One turning vector, and how many ticks it has turned
The counts run from 0 to 373.
[-13   2 -19  -4 -49  13 -18 -19   4  13   4 -17 -12  22  14  -3 -12   5
 -28  -3  36  15   8  17  23  12  -6  -9   0   7 -17 -19  14 -36  -1  -6
   7 -17 -11   9   6 -14  38 -12  -5  -2  -5 -27 -18  21  48 -13 -40   0
 -10] | 145
[-15 -22 -25 -23  -6  18  15  33   3  33 -10   0 -20 -23  27   8  -7 -21
   8 -17  -5 -17 -15  23 -25   2 -18  -9 -21   0  16 -19  14  -9  -5 -23
  -9 -52  36  32   1 -15  21  24  -5  -7   4 -13  -3  13  23   6  37 -20
  -7] | 8
[-10  12 -37 -11 -34  -2   3  17   3  -3  16   9 -25  -6  27  -5 -14 -27
  -2  15  14  -3  29  18 -18  13 -35 -26   6  15 -29 -35  -6 -14   6 -32
  -1  11  12   8  20 -11  21 -18  -2   2  -2 -33  -8  24  33  -7   4  23
  -1] | 227
[ -2 -25   4 -34 -28  -9  16  40  23  14  -3   0 -20 -14  11  18 -19 -11
  15 -22  -2  -1  12  33   3   6 -16  -9  13  -1  11   3  30  27 -23  -8
 -14  -9  19  37   7   2  13  12 -19  35 -12 -53   1   5   4   0  46  -3
  12] | 165
[  8 -36 -11 -35 -51  19  -2  12 -34  -5 -18 -21 -17   9  14  29 -21  11
  13  -8  13   1 -22   2 -19  13 -33  -1   0  12   0   6  14  10   6 -20
 -30 -18  10  19  21  10  19  -2 -17  17  16 -37 -17  23 -17  -8  13  -5
  12] | 60
[-41   5 -29  -3 -42 -10  10  27  -2  29  10  -8 -34 -23  24  17 -25 -10
 -11 -14   8   9  -4  16 -15  -4   8   0  -5   1   1 -12  -2  -5  -5 -35
   7  -4   1  28  -2 -16   8  -1   2  33 -21 -56 -15  14  40  -9  -1   8
   9] | 196
[  6 -25 -30 -26 -19  -7   9  29   2  -3   0  -4 -45 -15  12  15   5  14
  20 -11 -10  14 -20  14 -23 -32   1 -13 -14   1   1   5  22   7   0 -14
  -6 -21  -6  28   5 -11  13   9  -4  31  26 -21 -51 -18  -4  -3   0 -15
  15] | 314
[ -6 -25  -2 -21 -58  10 -13   5  10  -1 -19 -27  -4  34  22  14 -10 -20
  20 -12  32   0  -8  15 -15   4 -12 -31   7   3 -14  10 -11  -5  -5 -16
 -13 -30  25  35   6  -7 -10  11 -14   1  26 -24 -17   3  28 -15 -28  -5
  17] | 102
[  2   3 -26   5 -47 -29 -10   0  18  15  -7  -1 -21   5  15   4 -11  14
 -10 -16  18  22   9  21  26  -6  -9 -18 -14  12   1 -23   5 -39   2  -5
  13   7 -19   4 -25 -11  42  -6 -21  21  -7 -19 -36 -14  43  -2 -16   7
 -12] | 371
[ 15  22 -35 -29 -25  22   4  -4 -11  -1  -2 -12 -23  18  29 -21  -9  -1
   3  -6  34   7  26  -4  20   3 -41 -27  11  22  -6 -16   7  -8 -16  13
  12 -20  -5  29  21 -27  31  16 -25  -9  17   1  -7  36  44  -1 -12 -14
  -7] | 336
[-17 -43  -7 -24 -31   5 -13  31  24  -7 -11  12 -36  -3  26   7 -22  -8
  17 -26  14  -6  -7  31  -5  23 -35   2   2   5  11 -17   9  -9  -3   0
 -15  10  34  15  10  -2  26 -22 -26   5 -14 -36 -13   2  -2   6  33   0
  19] | 33
[ -9 -20 -15 -19 -29 -18  13   6  24  15 -17   3 -21  -3  24 -12  -6  -9
  19 -26  18  -9  24  21  23  21 -25 -25  14   2  18 -14  10   2 -14  23
   3  -5   9  43  -2 -12  27  -1 -30  21 -23 -18  -5  11  31 -16  30 -11
  10] | 297
[ 13 -29   4 -21 -25  12  -2   4  28   4  17 -15 -22   8  18   5  19  -2
   2  14  22   3  45  47  33  15  -2 -21  -5  -3 -12 -17  32   9   7  -4
 -12 -38  -3  28  12   8  20   4  -7  -5  24 -18  -5  12  16 -16 -12  -8
 -15] | 174
[ -7   9 -36 -21 -17 -10  28  17  21  10  -7 -15 -24 -21  17  -2  -8  23
   8 -15   0  21  -5   4  -8 -34 -13 -19 -11   6   3  -5  28  -8 -15   6
  19 -18   6  44   6 -23  32  40 -14  25  19  -1 -26  -7  30  -3  12 -27
   4] | 47
[-11 -39 -15 -11 -21   0 -31  20  36  -9  -2  11 -27   3   8   4   5 -31
  13 -23   4   4   1  46  -4   2  17 -31  10   7 -11  -7  10 -34  10 -28
   3 -14  26  13  -2   5  13 -15  -4   1  17 -24 -40 -28  12  -7  -1   7
   5] | 290
[ -5  30 -15  -7 -56 -18   0   6  16  22   0 -21  -3  11  18  22 -18  -3
  -8  -3  14  25  12  18   6 -21   5 -29   1  -1 -18   1  10  -9 -21 -30
  11 -20  -3  28 -22 -17  16  24  -4  43   3 -31 -25   1  38  -5 -19   2
 -11] | 237
[ 22 -31  -1 -33 -16  24 -26   4  -1 -17   3  18 -29  22   8   8 -23 -11
  -7 -32  18  -1  11  27  18  26 -36 -15  20   5  -9  -7  26 -17   1   1
 -11  -4  23  16  11   0  49 -23 -24  -7  -6 -22 -10  14 -17   5  14  -8
   9] | 217
[ 25 -24 -15 -19 -32  -8   3   2   6  -6  -8  -1 -27   2  -3  -5   9   5
 -15 -11  13  -1  13   9  37   2   5 -43  -1   2 -14  -5  20  -1   5   4
  -6 -33 -30  11 -18  -6  28 -28 -28  14  -2 -30 -53  -4  17 -19 -25   7
 -17] | 213
[ 12   9 -13 -44 -18  19  12  38   5   3   8   0   5 -10   1   0  -6 -35
 -16  20  12 -12  29  19  -4   1 -15 -26   6   4 -33 -10  26  13   8 -24
   6 -43  13   9  20 -10  12  19 -10 -11  37 -27   1  26  21   2  -2  16
 -20] | 201
[ 17  -6 -12 -26 -12  13   7  43   2  -9  35  16 -56 -12  32  13  10  -5
  17   1 -10   7  21  27  -1  -8 -38  -8   2   2   0 -18  31  16   0 -15
  -7   0   8  21  18 -13  22 -10  -7  19  14 -32 -14   7  -6  11  20   0
  13] | 124
[ -3   1 -27 -34   2   1  23  36  -5  16 -12 -10 -24 -28   5   3 -20   4
 -14 -29  -7  13 -16  -4   9 -14  -7  -7  -8   3  14   0  41   5 -13   3
   8 -38   0  32 -11 -22  52  24 -18  20  -1 -17 -22  18  24   7  29 -14
  -5] | 272
[ 17  -4 -32 -21 -20  18   2   8   5  -1   1  -3  -9  -2  22 -13   1 -16
 -12  16  27  -4  29  16   2  13 -31 -30  -7  22 -21 -37  15 -19  22  -7
   1 -31  10   7  16 -12  36   3 -17 -27  27   6  -7  22  33   2  -3  -5
 -21] | 334
[ -1 -23 -10 -12 -19   6 -24  11  21  -7  18  -6 -42  13   9  21   6  15
  10 -16  -4  26 -18  30  10 -23  20 -25  -3 -10 -15   1  38 -16  -2 -21
  -2 -20   8  30 -16  -6  23 -13   1  26  12 -23 -52 -18   3   0 -15 -22
  13] | 23
[ 18 -21 -26 -36 -23   0   9  18  12 -13  13  15 -26 -17  14  -5   3   3
 -15   0  26   9  30  34  13  -4 -43   1 -11  16   9 -31  22 -22   9  33
  19  -9  -2   4  23 -12  52   5 -25   2  19  -3 -15 -13   7  12   0  -6
 -12] | 149
[ 14  32 -17 -26 -35 -10  10   8  -3   1  -1  -3   8  -1   6   7 -36 -10
 -16  -6  13   7  29  -3   4   1 -37 -34  11  12 -24 -18  16  -1 -12  -7
  10   6  14  18  -9 -18  49  18 -17  22  -8 -27  -1  20  26   6  31  -3
 -13] | 269
[-25 -21 -42  -7 -14   1   6   3   6  35   3   5 -24 -19  17 -24  12 -29
  -9  -8  17 -10  24  34  -4   4   8 -29  -1  12   5 -21   3 -26   1  -7
  14 -38  -6  20  11 -15  11  -1   0   3   4 -10 -24   6  45 -26 -11  -3
 -16] | 39
[ -1 -40 -24 -25 -33  -4  18  20 -16  27  10   3 -33 -23   7  20   4   1
 -19  -4  11   0  -3  41 -11 -22  -4  15 -24  -8   5   7  22   1  -5 -11
  -3 -36  -8  24  10  -1  15   8   2  41  10 -33 -26 -13  -9  -8 -14  -2
   0] | 90
[ 40 -10  -9 -32  -7   8   5  29 -11  13  18  30 -43 -12  12  16   8 -23
  -2 -13 -12   0  31  29  23   2 -23 -27  13  -3   4  -1  31  12 -10 -12
  -6 -18  -4  26  -7  -1  22 -19 -16  35  -5 -26 -20   4  -4   1  16  11
  -1] | 348
[ 45 -15  -9 -29 -18   5  12  17   2 -13 -10   3   1  -5   0  18  -5   0
  -5   9   5  -3  16   6  11   2 -36 -38  -6   9 -21 -14  38  15  19 -19
 -22 -41   5  10  -7   1  45   3 -21  -1  25 -15 -18  11 -10   7  26  -4
 -31] | 242
[  7  11 -19 -35 -11  24  -9  27  -7 -18  16  -2 -27   2  13  21 -16 -16
  15  -5   2   9  -6  14 -34 -16 -31 -17  15  -3 -22  -2  26   2  -4 -36
   2   3  38  28  14 -17  17   5  -2  13  26 -26  -9   7 -14   7   6  -6
  30] | 126
[  2  16 -15 -31 -28  13   6  22   9  11   1 -35 -21  11  19  -4   7   4
  19   0  -1  16  27  -8  25   0 -14 -25  19  18   0  10  28  29 -12   4
   7 -28  -8  39  20  -5   9  24 -21  10  22 -28  -5  38  35  -6  -5   2
   7] | 204
[  1   1 -10 -23 -22  18   6  50  19   0  17  11  -2 -23  16   9   2 -32
 -19  17   5  -2  31  32  -8  -6  -4 -10  -7  15 -26 -29  17   4  14 -31
   2 -43  13  -5  19   0  20  12  -3 -10  28 -32  -4   9  22   5   9  20
 -21] | 200
[ 14   1 -13 -22 -29   0 -20  14   0  -9  -1   3 -13   9  -6   6 -14 -23
 -14 -19  -3  13  17   8  13   9   1 -42  37  18 -26  11  16  -8   4 -27
  10   0 -10   9   8  11  19 -24 -14  20   3 -56 -34  13  14 -18 -14  38
  10] | 320
[  1 -23 -14 -23 -20  17  -7  -8 -20  12  -3 -29 -41  13  10   4  -8  24
  12 -29   2  13 -17   7  13   4   7 -21  14  -3  -3  18  42   4  -7 -13
 -10 -22   1  42   2  -3  37  -9 -12  19  -8 -29 -30  34   2 -18  11 -22
  11] | 246
[ 19 -33 -26 -35 -11  -1  -1  18 -15   8 -12  33 -27 -21   3   5  -4 -21
   3 -23   0  -6  24  33  -4   7 -26 -19  14  23  14  -8  15 -28  -4   6
  27  -8  12  23  23   4  40   6 -28  18   7  -2 -12 -11   1   4  34   3
  15] | 190
[ 39 -10 -14 -35 -27  20   6  22 -20 -11 -17 -12  -9   1   6  16 -17   5
   2   7   3  -2   4 -12  10   7 -31 -30   0  12 -17  -8  38  18  14 -17
 -26 -36   6   7  -3  -1  34  -2 -23   1  21 -21 -25  38  -1   4  19 -11
 -24] | 243
[-13   0 -17  -3 -47  -3 -11  15  38  -2  -9 -10   2   7  24  16 -22  -7
   9  -8  22   7 -20  17 -20  -6 -22 -15 -23  15  -5 -34  -2 -33   1 -14
  -1 -16  37  12  -8 -17  28  28 -11  -3  26  -7 -12 -11  36  18   9 -16
  -7] | 76
